Each path below is one point turned by a fixed rotation once a step. After each direction that follows a path, write how fast that rotation turns it, in deg/step (0 if it stays still).
Each turn is a multiple of 5 degrees from 10 to 175, or 0.
Each row of a path follows its step; steps can be skipped.
path 1
step 0: [  6.3  21.4  -9.1   1.0  -8.3 -21.1   6.1   4.7  18.7  -7.5 -18.9  13.5
 -15.3  -6.6 -18.2 -11.7 -11.8  -3.6 -13.0  -5.6  -1.1  15.9  -9.2 -14.9
  44.1  -4.3 -18.8  -4.6 -12.9]
step 1: [  4.9  21.6  15.0  10.9 -37.7 -13.9  -6.6  14.9 -12.0  -4.0   0.3  28.5
   6.6  -6.9  -1.6   0.0 -16.5  27.6  -8.5 -19.9  -1.5   6.2   0.4  -0.2
   5.1  -1.9 -16.8  -6.9 -27.1]
step 2: [-19.8  15.4   1.1  16.5  -8.1   4.2 -21.6  27.7  -0.8   6.3   5.9  25.3
   5.7 -38.4  -1.6 -23.7  -1.8   1.7  17.3 -15.2  11.5 -11.1   9.7  -3.4
  13.3 -18.7  -0.8   2.5   0.5]
step 3: [-23.1   8.9 -16.3   1.3  -3.1  13.3   4.5  19.3   3.0 -25.1  -4.1  23.3
  18.2  -7.3 -33.7 -17.6   3.3  -0.4   2.1   8.2   2.2   2.6 -16.0  15.8
  34.2  -0.5  -9.1  -8.7  -1.1]
step 4: [  7.7  15.7 -10.7   0.1 -15.6  26.1  10.5  29.8 -15.8 -18.1   2.4  10.7
  11.0   3.2   8.0  11.6  -7.2  13.9   0.7  -3.2  -6.8  -4.2 -12.2 -25.6
  29.2  -5.8  -9.9 -22.4 -18.7]
step 6: [-10.5 -11.4  25.4  -4.2 -29.8   4.0  -6.3  -6.7  10.6  -1.9  -1.5  32.6
   9.0 -20.8 -20.4   5.8  18.1  -4.2  23.8   7.4   9.3   6.3 -15.6  -9.3
  26.7  10.4  -5.2 -12.4  -5.4]
step 7: [ -1.5   3.2   2.0  -8.6 -19.3  -8.6  27.7  20.4 -15.8 -26.5  10.4  21.6
 -10.2 -22.1 -11.4  22.0   0.8 -19.5   5.1 -22.5   2.4   0.6  -4.2 -16.0
  25.6  -8.7  -0.3  -4.0   9.7]
step 8: [-22.7  18.9 -15.9 -15.1  -4.8 -11.0  12.6   3.0 -22.7   8.8  21.6  14.6
 -12.3 -12.8 -12.3  -2.6 -18.9  -5.2  16.3 -14.9  -4.5 -12.0 -13.8  -4.4
   3.3   9.1 -24.2 -22.2 -22.5]
step 9: [-23.3 -14.3 -11.6   9.8 -16.1  16.6 -19.3   9.8  -3.3  13.5 -16.7  19.1
  -0.6   0.5 -20.3   7.8  -1.4   0.5  21.4 -24.6   6.3  -5.3   1.6 -22.6
   8.6  16.4 -31.8  -6.9  -7.0]
[-0.8  0.8 -7.7  7.5  1.3 -0.3  1.0 -0.8  0.0  9.6 -7.1  2.5  2.1 -8.1
 -3.7 -2.0  6.3 -2.9 11.2 14.7  8.3  1.6  4.7 -1.7 -5.0  3.9 -6.4  5.4
  0.7]
110
[ 0.3 -5.3 -0.5  6.1 -2.2  4.1 -8.9 -0.4 -7.9 -7.8  0.6  8.6 -3.1  9.9
  3.1 12.2  7.4  2.8 -0.9  0.7  9.0  7.0 -3.9  1.8 -2.7 -2.4 -2.8  5.0
 -8.3]
135
[-11.6   4.2  -3.7   0.2  10.6  -3.6  -3.8  -6.7   4.6   0.4   4.8  -1.6
 -12.5   0.1   1.9  -8.5   0.0  -2.3   6.9   1.0   0.9   9.4  -7.8   2.7
   3.3  -5.6   4.9  -2.3  -6.8]
130
[ 3.0 16.0 -2.0 -6.4  0.3 -5.0 11.0  5.5 -9.7  2.7 -0.2 -4.1 -1.1  8.8
 -1.7  1.9  4.2  0.2 -2.0  3.6 -6.0  7.2  2.1 -6.5 -2.1 -3.3 -3.6  2.6
 -8.0]
100
[  5.3   1.2  -0.5  -3.6   9.2   3.1  -8.7   5.5   0.1  -4.4 -10.2  -3.5
  -3.4  -5.0   5.2  -2.0   5.7  -8.1   0.8 -11.2   2.8   2.5   2.7 -14.2
   2.6  -2.4  -2.8   4.5   4.5]
155
[  6.6  -8.2  -2.2  -0.2   0.5  -9.4   0.8   1.9   0.5   9.4  -0.1   5.7
  -8.9   9.6  -6.2  -5.3 -10.0   1.3   2.9  -8.5   1.5  -1.3   1.7   1.7
   2.1  -1.3  -7.2  11.6   0.6]
35
